name the system of each run
J82, trace 1 (9 x 22)
[[  2  14 -10 -12 -90 -18  45  12 -38  56  11  16  60  -4  20   9  14 -31
   10 -16  17   5]
 [-26  17  33 -15  34  -9  -8 -13 -85 -38 -17  -2  -5  -4 -62 -31  -8 -15
  -17  15 -31 -41]
 [ 45   3  13   6 -89  11  26 -25   6   6  -8  37  29 -17  -5  17 -13  77
   20 -26  15  -8]
 [  7   0  72  -6  47 -15 -17 -11 -41 -34   0  -6 -41 -29  13   8 -53 -28
  -61  41 -24  16]
 [  7 -11   4  16 -22 -12  -3 -39  42   0   2  96  15  14   4  29  -6  27
   80 -41  21   5]
 [-13  12  19 -20  10 -29  13  17 -60  37   6 -15  22 -46  49   3 -46 -77
  -61  27  -4  38]
 [-33  -4 -24   5  16 -24 -16 -38 -28 -14 -11  72   4  20 -62  -9   3  33
   95 -32   6 -49]
 [ 32   7   8 -10 -79 -11  37  15 -64  57  18 -31  39 -47  46  20 -40  -3
  -66  26  23  20]
 [-18 -11  35   3  69 -16 -56 -49 -44 -71   5  54 -44  26 -72  -2  -7  18
   36   8 -14 -57]]
J82, trace 2 (9 x 22)
[[  7   2 -24  -3  -2 -34 -10   0 -42   6  29 -48 -33  24 -20   9   6  35
   15  10  -2 -31]
 [ 47   4   9  -3 -35   1 -11  -4  -9  -8  39 -16 -10  44   5  18  30  13
  -13   9   5 -17]
 [ 26   6  26 -24  -3  19 -23   0  14 -38   6  14  -7  21   0  -7  30 -33
  -24   5 -19 -10]
 [ -5   0   8 -18 -27  20   9  13  44 -13 -30  26   5 -16   2 -16  18 -22
    7 -13 -15   4]
 [-39   0  17   6   6   2  32  20  12   3 -31 -16 -10 -29  -6 -15  -8 -17
   -4   4 -15  13]
 [-23   5   0  30  13  -3  30  -6   8  11  -6 -15   5   3 -17   2  -6  31
   24 -16   2  13]
 [ 16  13  -6  13  26  -6   5  -7 -12  13  14 -32  11   7  16   4 -17  20
  -19  -1  -1  21]
 [ 24   5 -20  -4  25  -7 -29  -9   7  -6   7   8 -11  29   8  -8  -2  17
   12  -1  -5  -9]
 [ 18  -2 -17 -10 -19   0  -7  20   9  17   5   5  -6   7  34  -7   2 -16
  -11  18   7  -4]]
J161, trace 3 (9 x 22)
[[ 12 -26 -55 -20   3 -28 -35 -25   2  25  15 -16  -4 -87  22  39 -55  40
    2  -8  32  17]
 [ -7 -29 -47 -39 -47 -40 -20  10 -46  32  12 -24 -24 -76   4  21 -32   3
   -2  24  26 -27]
 [-17 -35   7 -17 -62 -34 -11 -21 -50   4  29  23 -16 -57 -28  51 -15   1
   23  10  37 -33]
 [ 18  -3  21 -17 -85  -2  15 -18 -68   3   5  17  25 -45 -26  16 -17  29
  -17   7  16 -32]
 [ 19   2  49 -21 -26 -17  -7 -41 -53 -34 -16  35  -5 -48 -29  12 -47  32
   -7  -2 -18 -13]
 [ 39   7  36  -9 -61 -21  18  -4 -21   4 -30  24 -22 -32  22   0 -61  46
   -9  16 -19  -1]
 [  5   4  54  -4  -7 -47   9  -9 -56   5  -6  19 -29 -29  25  15 -71  -9
  -17  29 -16  14]
 [ 21   1  20  12 -42 -35  18 -14 -27  42   3  52  14 -22  48  23 -63  13
   10   8  20  22]
 [  0   7   1  -2   6 -27  -3  -8 -79  33  -7  35  23 -35  21  -9 -71  -8
  -22  27  14  -2]]
J930, trace 4 (9 x 22)
[[ 13  12  19 -21   7  13  -6 -24  24 -42 -18   6   6 -10 -21  -3   9  11
    2 -31 -32   8]
 [ 22  19  14 -13 -23  -8  23  -1  27  -3 -19  -2   2   3  15  -4  -1  10
   10 -25 -33  26]
 [ -7  19  25  -1  10 -31  20   3  -3   0  -6  -5 -18  24  11  -3  -6 -17
   15  -6 -32  20]
 [  5  14   7  10  -8 -14  13   1 -18  23  11  24  15  37  16  -3   0 -14
   12   0   2   3]
 [ -1  12  -8  -1  23  -5  -6   6 -32  11  -9   8   7  11   4 -27 -16  -9
   -9  15  -5 -11]
 [  3  -6 -22  15  11   6 -12   0   6  12  -4  25   2   5   5 -12 -15  21
   14   7  19 -13]
 [  0  -9   3   8   7   9  -2  10   5   8  -6  -8 -15 -22  14  -4 -25   7
  -23  24   9   3]
 [ -7 -16   2   9  17  -3 -14 -15  15  -6  19  12 -10  -9   0  25  -5  -1
    9  -2  17   6]
 [ 11   0  -1 -12 -17  -2   2  -3  -7   7  11 -13  13 -25  12  12  -7  -7
  -21  -2   7  12]]
J513, trace 5 (9 x 22)
[[-37 -17 -59  25 -52 -23  32  24 -23  80  32  -7  24   3  11  21  11  -6
   43   4  61 -12]
 [-40  -7 -18   7  24   3  -8   0 -74  10  50 -39  24   8 -45  10  34 -37
  -26  17  34 -33]
 [ 23 -11 -22  14  -2  63 -24 -21  19 -30  23 -11  28  12 -51   2  46  54
  -11 -14  32 -37]
 [ 15 -23   5 -25   8  13 -31  -3  17 -41  -2 -53 -49 -58 -14  13 -13  24
  -46  23  -9  -6]
 [-15 -19  36   6 -30 -11  15  -7  54 -31  -8   9 -54  -2 -24  28  17  23
   51 -16 -14  -1]
 [ -5  13  33 -21 -45 -13  47  17   2  11  -2 -41  11 -31  21  16   6 -40
  -30 -10 -23  40]
 [-21  31   2 -17  25 -18  10 -10  -9 -21 -17   7  15  38 -34 -22  32 -21
   42 -42 -46   0]
 [ 37  27 -34  -6 -31  15  25  24  -5  33 -22 -32  34   2  25 -38  -9  36
  -27  -3 -10   3]
 [-16   4   1  -1  50 -27 -21  12 -26 -15  -8  -8 -60  37 -13 -27  -8  -5
   15  31 -27 -31]]
J798, trace 6 (9 x 22)
[[ -1  22  32 -13  -6  16  10 -12 -44 -15 -33  44  43 -20 -18 -30 -19 -18
  -25  -5 -17  -8]
 [  7  14   1   2 -12   9   9  -9 -37   5 -42  41  25 -22 -14 -36 -44  38
    0   3  -5 -22]
 [ 20  -9  12  17 -17   1  -2 -16 -26  12  -9  37   3 -28   8   3 -57  47
   -9  21  24 -12]
 [ 14 -19  12  11   1   5 -24 -36  -8  -6  15  52  13 -34   2  30 -37  20
    0   2  34  -1]
 [ 10 -12  -4 -24  -8   2 -26 -25  -1  -4   0  48  26 -53  11  17 -28 -14
   -8 -10  17   7]
 [ -8  -8 -23 -34 -14 -20 -23 -14 -30   7  -9  42  16 -47  -4   0 -27 -15
   15  -6   8 -16]
 [  1  -7 -14 -21 -56 -21   1  -7 -38  22   1  32  16 -34   0   9 -20   1
   15  -1  18 -20]
 [  3 -15  13 -14 -45 -11  -4 -22 -49  -3  17  23   9 -34 -24  25 -14   8
    0   4  20 -26]
 [ 16  -8  20 -24 -50   1  -6 -28 -18 -21   0  33  15 -40 -25  19  -7  14
    1 -14   3 -16]]
J706, trace 7 (9 x 22)
[[-17   4 -18 -38 -15  -7   8  14  13   1 -20 -15   6 -37   1 -10  11 -34
    2 -18 -22  11]
 [-37   2 -17   4   3 -22  17   4  -4   5  -9 -12 -11   5 -30  -5   9  10
   46 -17 -10 -10]
 [ -5   8 -14  17 -16  13  27  15 -12  22  12 -43  17  13  -9  -7  19  17
  -13   3  13  -6]
 [  9  14  14   7  39   7  -9  -5  -4 -24  10 -18 -11  42 -13 -10  16   4
  -11   3 -17  -5]
 [ 28   3 -13 -12 -13  24  -8   9  47  -6  -2  -5   3  10  20  -7  23   1
  -10  -7  -4   7]
 [-22   1  -1 -11  26  -5  -4  21  15  -6 -27  -3 -29  -5   5 -25  -4 -30
    2  10 -24   0]
 [-25  -8 -14  16  -9   6  20   9  36  18   3   3  10   2  -1   9  21  -4
   28 -18  18  10]
 [-26  10 -10   1  26   7  13  11 -23   9  -4 -32  19  -8 -15 -19   5 -22
  -22   3  -4   1]
 [  7   4 -17   9  21   7 -11 -17  21 -12  15  -4   9  27 -19   6  23  26
   25 -25   3  -1]]
J161, trace 8 (9 x 22)
[[  7  28   4 -29 -25 -34   1 -29 -45 -17   5  29  20  35 -37  -3  24   2
   48 -41 -33 -21]
 [ 27  24   8 -13 -27  -2   0   5 -19 -16 -26  35 -10  49 -12 -43  11  22
   19   3 -33 -41]
 [ 14   7  54  12  13   7  -7   3   2 -32 -11  32 -37  44   2 -19  -2  -8
   -7  27 -24 -16]
 [ 26  12  39  21  -1  20  17   9  32   1  -3  19   4  31  40  -5  -1 -12
  -24  11  -4  26]
 [ -8  15  13   6  46   6  10   5  12   8 -12   4  22  -1  28 -15 -16 -38
  -24  -4 -12  38]
 [-18   0 -30  16  26   3   7  10  37  28 -15  12  13  -4  24 -12 -14   0
   21 -10  10  24]
 [-28  -5 -35  17  34   0  -1  19 -10  25   3 -23  -4   2   0 -16  -4  -4
   -2  19  17  -9]
 [ -6 -20 -21  18  16   5 -20 -11  15   2  31  -3  -5   7  -9  24  12  14
   14   3  33  -9]
 [ 15  -2 -25 -14  -7  20 -14   4  -5  -1  18 -29  14  -4  -6  -3  23   0
  -27   3  11 -14]]
J513, trace 9 (9 x 22)
[[-31 -11  49  22  19   4  11 -12  42 -19   0  54  -6  13  -6  19  13 -38
   31 -10   4  18]
 [  3  16  -8  -9   0  12  21  -5  16  24  -7  -6  61 -40  31   5 -15 -24
  -29 -28   3  53]
 [-24  16 -27  -9  55 -38 -15 -25 -26  -4  -7   7   4   4 -23  -9 -19   9
   46 -29 -21   1]
 [ 33   6 -25  20 -43  -7  21   1 -19  46  17 -13  21   7  23   7 -21  55
   -1   4  25  -1]
 [ -4  -5  18 -10  30 -33 -33  -9 -52 -18  34  -6 -38  25 -11  14  -2 -29
   -6  29  -5 -24]
 [ 35 -11  -1   6 -53  38  -5  -7  36  -2  13  43  25  14   6   8  30  18
    3  -7  31 -17]
 [-16  -9   8 -38  22  -6 -28   1 -22 -20 -11  -7 -16 -59  -2  -4 -22 -45
  -38  20 -13  -3]
 [-17  -9   7  25 -21  14  21 -17  33  -5 -22  52  11   1 -29   0   3  40
   54 -28  11  -8]
 [  3  10  24  -4   5 -12  22   4 -39  19   2 -43  11 -44  22   8 -40 -15
  -59  16  -6  33]]
J930, trace 10 (9 x 22)
[[  0  -5 -42   2   9 -20  -8  -7  24  12   3 -16 -18   0  -3   8  -6  45
   42 -18   4   0]
 [  7  -7  14   8 -34 -10  20  24  -4  17  12 -40 -35  -2  19  12  -5   5
  -23  32   5   0]
 [-13 -14  14   0  19 -10 -26 -13  -6 -22  31  14 -22  18 -20  22  23 -30
   12   7   9 -16]
 [ 16   2 -17 -23 -44  21   0   6  -7  11  -2  13  38 -19   4  -9  13 -16
  -20  -5  11 -11]
 [-29   0  -9 -14  30  -7  -6  -3   2 -20 -28 -11 -19 -24 -34 -18  -6   6
   17 -11 -23 -10]
 [  9  -4   8  23 -44  12  32   5  25  16  -1   4   8   2   4   9   5  35
   11  -7  16   4]
 [ -4   8  38  -1  35  -3   0  -1 -12 -27   1 -30 -24   5  -8  -1  -3 -18
  -29  13 -26   9]
 [ 21   2 -13   1 -13   4 -10 -17  25   1  21  35  26  30  10  12  22   2
   25 -25  14   4]
 [  0  17  -6 -25   5  -8   9  24 -18   8 -23 -33  -5 -20  16 -30 -15 -23
  -31  12 -30   8]]
J706, trace 11 (9 x 22)
[[-12  11  11  11  -5   3  30   7 -64  21 -35 -16  16 -50 -12 -27 -60  32
  -39  26   0  -7]
 [ 30   4  36  43  19 -20   1 -48  -4  -9  30  25  -7  37   1  40 -29  65
   26 -12  10  16]
 [ 58  15   7 -27 -29  -3  -3   5 -27  22  12 -12  23 -22  59   1 -33 -15
  -67  19  -3  25]
 [  9   1  26 -16  23 -55 -37 -28 -14 -21   4  71 -43  26  11  14 -29 -16
   51  -2 -24  -6]
 [ 11 -14 -26 -14 -93   6  18  20  -9  51  -1  30  32 -44  35   6 -11 -11
   -8  13  40  -7]
 [-41  -3  39  16  43 -29 -12 -19 -76 -16  -7  42 -28   0 -39  -7 -43 -10
   16  30  -3 -33]
 [ 43 -15   0  22 -70  35  11 -25  13  17  30  31  51 -18   8  40   1  54
   -8 -16  55   0]
 [ 10  11  41 -21  46 -22 -27 -13 -70 -30 -21  -1 -28 -36  -3 -20 -65  -8
  -52  38 -34  -9]
 [ 42 -19  11  10 -55 -18  -5 -38  51   2  28  57  -7   3  26  58 -10  52
   54 -29  26  18]]
J798, trace 12 (9 x 22)
[[-43   2 -23  -2   8  -1  20  24 -23  22  19 -55  18  -1 -16  -2  37 -47
  -15   2  10   2]
 [  2  16 -35  -4 -17   8  18   9   6   3   5 -51  15  27 -31 -14  47  30
   18 -28 -11 -13]
 [ 26   3   6  -5  -9  -2   2  18   6 -12  10 -68 -45  15   3   0  12  25
  -27  21 -21  -7]
 [  4  -4  22  12  23  -2 -10  -4  41 -34   8  -3 -46  46 -11   8  27  12
   27  -5 -15  -3]
 [ -5   6  33   5  10   6  20  26  44  -3  -8 -16 -19  11  32  -4  11 -43
  -21  10 -20  34]
 [-44  12  -4  17  58  -3   9   7   1   0 -10 -11  -1  27 -20 -21  15 -25
   17  -7 -13   6]
 [  6  24 -18  17  -6   9  41  27  19  36 -11 -37  25  25  26 -22   8   9
   -9  -8  -8  27]
 [ -4   4 -14  23  55   0 -11   3 -21   0  26 -47 -16  33 -14  -5   5  19
  -14  18   5 -11]
 [ 36   7 -14  12  -2  25  -2   6  61   2   9  -8   5  41  24  -2  30  22
    4 -15   2  15]]

runs to name
trace 13 (2 x 22)
[[ 27  13  -3 -10  23 -11 -26 -13 -29  -8 -13  32  -5  15   6 -25 -33  18
    1   9 -15 -16]
 [ 24 -10   9   3  -8   0 -20   8  12   2  -6  34 -32   7  32  -8 -27   5
   -4  31   7 -12]]
 => J161
trace 14 (2 x 22)
[[ 35   1  59  14  37  -9  -5 -24   6 -54  15 -59 -64   8 -13  27 -20  58
  -32  14 -35  13]
 [ 53  11  40 -26 -50 -17  15   0  52 -12  18 -28 -23   2  52  38  12  -9
  -17 -17 -33  51]]
 => J706
trace 15 (2 x 22)
[[ 14  10  -8 -29 -34 -11   2 -12 -25   7  -8  19  32 -34   5  -1 -17  -2
   -3 -15  -5   1]
 [  7  -1  -3 -19 -18 -20 -16 -15 -50  -2   2  22  -1 -17 -15   2 -21   9
    6   7   1 -29]]
 => J798
trace 16 (2 x 22)
[[-17 -29 -25   7  48   7 -45 -13  -2  -4  33  -1 -12 -20  -8  22  -5  -9
  -10  19  39 -10]
 [ 16 -23 -38  -8 -38  30 -15   6  27  13  18 -11  13 -31   5  14  17  15
  -15   3  38 -11]]
 => J161
trace 17 (2 x 22)
[[-11 -13  15   2 -44 -15  22  11  10  -6  -9 -24 -49 -14 -23  10   2  36
   24   7  -8 -19]
 [  3  10  41   1 -22 -27  24  -6 -41  -6  27 -36 -15  14 -13  23   5   1
  -12   6 -14   2]]
 => J161
trace 18 (2 x 22)
[[-18  27 -57  -7  -3  28  33  28 -20  37 -21 -53  66 -12 -13 -47  21  -3
  -25 -19  -3   0]
 [-32   0 -38  35  49  10   7  11  24  -3  -7 -49 -23  35 -43 -22  24  50
   32  -7  -1 -18]]
 => J930
trace 19 (2 x 22)
[[-15 -28  20 -32 -27 -37 -21 -32  -4 -27  41   0 -24 -45 -25  70  12 -26
   22 -17  10   2]
 [ 11   7  13 -44 -77 -22  16 -16 -46  -7  11  -8  24 -38 -25  26  12  -9
   -3 -23 -11  -9]]
 => J930
trace 20 (2 x 22)
[[-38 -10  -5   4  39   6 -21  -6  -7 -26  -4  19 -15   9 -42 -13  16 -16
   23   5   1 -33]
 [ 15  -1 -11  12 -44  45  20  12  19  17 -14  10  39 -14   6 -15   8  20
  -21   1  23  -6]]
 => J930
trace 21 (2 x 22)
[[  7  17  18  17  29 -36  11 -19 -74  17  78 -74  15  29  -1  48   2  -9
  -38   6  12  23]
 [ 45   6 -56 -27   3 -14 -55 -23 -42  -2  58  -9  15  50  -9  11  30  18
   12  -9  15 -40]]
 => J930
trace 22 (2 x 22)
[[  2  33  47   6  53 -18  15  -5  11 -37   7 -41 -25  66 -10  -2  31 -16
    0 -17 -58  27]
 [ 56  28 -30 -20 -25  12   7  22  60  11  -9 -23  13  40  48 -23  30  10
   -5 -23 -30  26]]
 => J513
trace 23 (2 x 22)
[[  4  -3  -4 -21  29 -25 -48 -37 -89 -17  34  14   6 -12 -31  16 -23  -8
  -12  12  12 -34]
 [ 44 -13 -38 -25 -50   5 -33 -21 -18   0  -4  37  11 -31  -6  -3 -24  60
   11  -3  20 -40]]
 => J930
trace 24 (2 x 22)
[[  2 -28 -28   0 -64 -42  -4  -1 -24  53  51  23  -3 -14  32  53 -11 -10
   33  11  56  -8]
 [-31 -15   5 -17 -18 -13 -17 -19 -71   1  44  22  27 -14 -36  30  22 -56
   -1   5  31 -32]]
 => J513
trace 25 (2 x 22)
[[ -7  16 -29 -76   1 -23 -30  30 -13 -25 -49  -6 -33 -12  -7 -60  10 -51
    3   8 -61 -35]
 [-20   6  -2  13 -61 -33  43  42 -14  35 -29  22 -40  39   6 -31   1  11
   59  20 -12 -34]]
 => J798
trace 26 (2 x 22)
[[ 25  11 -51 -51  22  17 -63 -33 -34 -31  17  18  45   9 -37 -16  33  -6
   -2 -26  -4 -41]
 [ 20 -26 -59 -20 -17  17 -44  13  26 -12 -20  -7 -43 -24 -14 -26  -2  55
   10  21   9 -54]]
 => J706
trace 27 (2 x 22)
[[-26 -26  12  10 -74  14  50  53  38  13 -10 -70 -52 -31  -9   6  29  10
  -15  29   5  -9]
 [-35  -3  49  44  48  22  23  -6  31 -42  22 -57 -29  35 -50  22  47   8
   -3  -6  -8  11]]
 => J82
trace 28 (2 x 22)
[[-50 -18 -31  -7 -14 -25  -3 -21 -67  25  24  15  35 -48 -45  26  -6 -14
   28 -13  40 -26]
 [  4  -4  -8   0 -34  10   9 -18 -61  -2   0 -25  18 -42 -52   3 -20  64
  -16   2  15 -37]]
 => J930
trace 29 (2 x 22)
[[ 16  -3  10 -62   5 -27 -53 -39 -69 -35  10  17   2 -57 -21  19 -30 -27
  -28   2 -14 -18]
 [ 23  -8 -22 -34 -59 -28 -16 -37 -10  -5 -16  51   4 -45 -16  14 -29  54
   53 -32   2 -24]]
 => J930
trace 30 (2 x 22)
[[ -5  -9 -17 -45 -41 -29 -20  -7 -33  -2  12  12  -2 -28 -18  13   9 -23
   18  -7   0 -27]
 [-11 -12  -1  -6 -42 -10   2   0 -34  -4   1   5 -20 -14 -39   2   1  23
   21  10   8 -45]]
 => J706
trace 31 (2 x 22)
[[  2  -9 -44  20 -24  17   9  14  24  35   7  -2  18   5  10  -3  10  27
   14  -1  35  -8]
 [-23  -9   3   6  31   6   1  20  -3  -7   1 -51 -34 -14  -9  -7   1 -12
  -30  29  -3  -5]]
 => J930
